Families of rows that turns and mirrors carry onto each other, the same ones carrying the whole set onto itself: the rest of each named row's family, in list order
4 families of 8 rows
tinot: [  5  -7  -2   2   8   5   3  -7  17   0 -10   2  -4   4  -2 -10 -10   5
   3  10 -16  -1  10   8  -1  -8]
Doro: [-11  -8  -8  -6   9  -2  13  14  12   4   5   8  -7  12  -8  -1 -13   5
  10   6  -1   3   5  -7   0   3]
mem: [  2 -10  -5 -12  13   5   1   2   2  -8   8   2  -7  -4  -9  -4  -6  -4
  -1   0   1  10  -2  -4  -7   2]
luzol: [ -7  -7 -13   6  12   3  -2   6  12  -3  -3   6  -7  -2 -12  -7   1  -9
  -2   4  -9   1  -5  -8 -11  -5]
fir: [  0  10   0  -6   3  -1   2   9  -1  -4  -2   9   5   1  -7  -9 -12   5
   1   7   3   9   8  11  -2   7]
Pivis: [ -2  -6 -13   1  -2   1   8  10  22  -1   3   8  -8   5  -7 -12  -6  -1
  -6   4   3   8   8  -2   4  -4]
git: [  3  -2   3   1  20   3   6  -5   8  -2  -3   7  -4  14  -3   0 -18   5
   8  10  -4   0   0  -2   1   4]
Por: [ -7 -11 -14  -3  11   3  -5   2  10   1   3   9  -2  -8 -11  -7  -2  -8
   1   9 -13   1  -3  -3  -3  -9]
mepor: [-14   5  -1   1   7  -4  13   9  -1   1   1  -1   3   9  -7  -4  -3   5
   2   8   1   4   9   7  -5   7]
fev: [ -1   0   4   0  21   1  -1  -5   3  -3  -4   8  -5  15  -6  -5 -16   2
   9   7  -5  -3   7   2  -2   5]
dos: [ -2  -7  -6 -12   2  -1   8  10  11  -6   6  12  -2   2  -8 -10 -15   3
  -1   5   3  10   7  -5   6   7]
Zur: [-2 -8 -6 -2 14  3  0 -2 -1 -4  8 -4 -5  1 -8 -4  3  1  6  1  0  3 -2 -7
 -9 10]
Vulo: [ -1 -11 -10  -6   5   3  13   9   8   2   8  12   1   7  -7  -8 -12  11
  10   4  -3   5   5 -12   4   4]
Fesim: [ -4  -2  -3   2  17   5   7  -2  -3  -5  -5   4  -6  15  -5   3 -13   7
  12   9  -1  -3   3   3   3   0]
Nakiv: [  3 -13 -11   3   2  -2   8   3  24  -3  -6   3  -2   4  -5 -16  -4   6
  -1  12  -6   1   9  -5   4  -2]
loral: [ -5  -6  -8  -2  12   4   6  -1   1  -1   7  -6   0  -2  -9  -2  -2   2
   3   6   2   7  -5  -4 -13  10]
suvi: [ -3 -10 -14   5   1   2  11   5  20  -5  -3   3   2   4  -7 -20  -4   2
   2   8  -1   0  12  -6   4  -2]
Vigu: [  4   0  -4   6   7  11   0  -7   9  -5  -9   5 -10   5  -3  -4 -11   0
   2   4  -3   4   6  13  -1 -11]
Pomu: [-10   8  -1  -1   7   1   7   4   0   6   3   0   7   1  -8  -5  -8   5
   2   9  -3   7   3   9 -12  12]
nud: [ -2   5 -21   3   4   4   0  10   3   5  -6   5   7  -3 -12  -9  -5   3
  -3  14  -8   0   3   8  -4  -3]
Sani: [ -7 -10  -6   1   0  -6   3   3  21  -3  -2  10   3  -2  -6 -18  -2   0
   3  12  -6   3  10  -2   4  -2]
sura: [ -2  -7 -14   1   7   9  -4   2  14  -3   2   2 -15  -2  -9  -3  -4  -7
  -2   0   0   8  -3   1  -8  -7]
kozu: [ -5   8 -18   4   2  10   0   9   3   6  -5   5   5  -1  -9 -11  -6   2
   2   9  -8  -4   8  11   1  -2]
Vomen: [  6  -7  -2   1  12   5  -1  -8  11   0  -3   1   1  -2  -2 -10  -2  -1
   9   9 -11  -2   9   7   1 -13]
Bug: [  1  -4   3   6   9   8   1  -5  15   1  -8   4  -8   3   0  -8  -7   1
   6   3 -18  -2   7   7  -2  -8]
vimo: [ -3  10 -12   7  -2   5   4   8   5   0  -4   8   1   3  -8  -9  -7   1
  -7   8   1   6   8  13   2  -5]
ser: [ -2  -8  -8  -5   9   3  14   5  14   3   5   9   0  10  -6  -6 -20   9
   8  10  -1   3   3  -7   5   7]
Gaki: [ -1   7 -14   5   7  -1  -6   7   5   2  -6  10   9  -2 -10 -11  -3  -1
   6  15  -4  -2   6   7   1  -6]
Zup: [-10 -10  -6  -4  10   6   6   1   2  -1   4  -6  -9   1  -7   2  -2   4
  13   1   0   6   0   0 -12   4]
Tep: [ 11   1   4  -6  18   5  -1  -3   1  -8  -3   6  -5   6  -4  -2 -14   1
   6   4   0   5   5   6  -1  -2]
Dap: [ -5  -5 -17   1  12   3  -7   5   9   0  -4   3  -6  -5 -12  -5  -1  -5
  -5   9 -12   1  -5  -1 -11  -2]
zuv: [-11   6  -1  -4   5   1   8   7  -1   5   2   7   9   3  -9 -10 -10   6
   4   6  -5   7  10   8 -11   7]

Which other rows belong to the same family as Gaki? Doro, Por, mepor, Fesim, Sani, Vomen, Zup
Which other rows belong to the same family as Tep? mem, fir, Pivis, dos, Vigu, sura, vimo
Which other rows belong to the same family as Vulo? luzol, fev, Zur, suvi, kozu, Bug, zuv

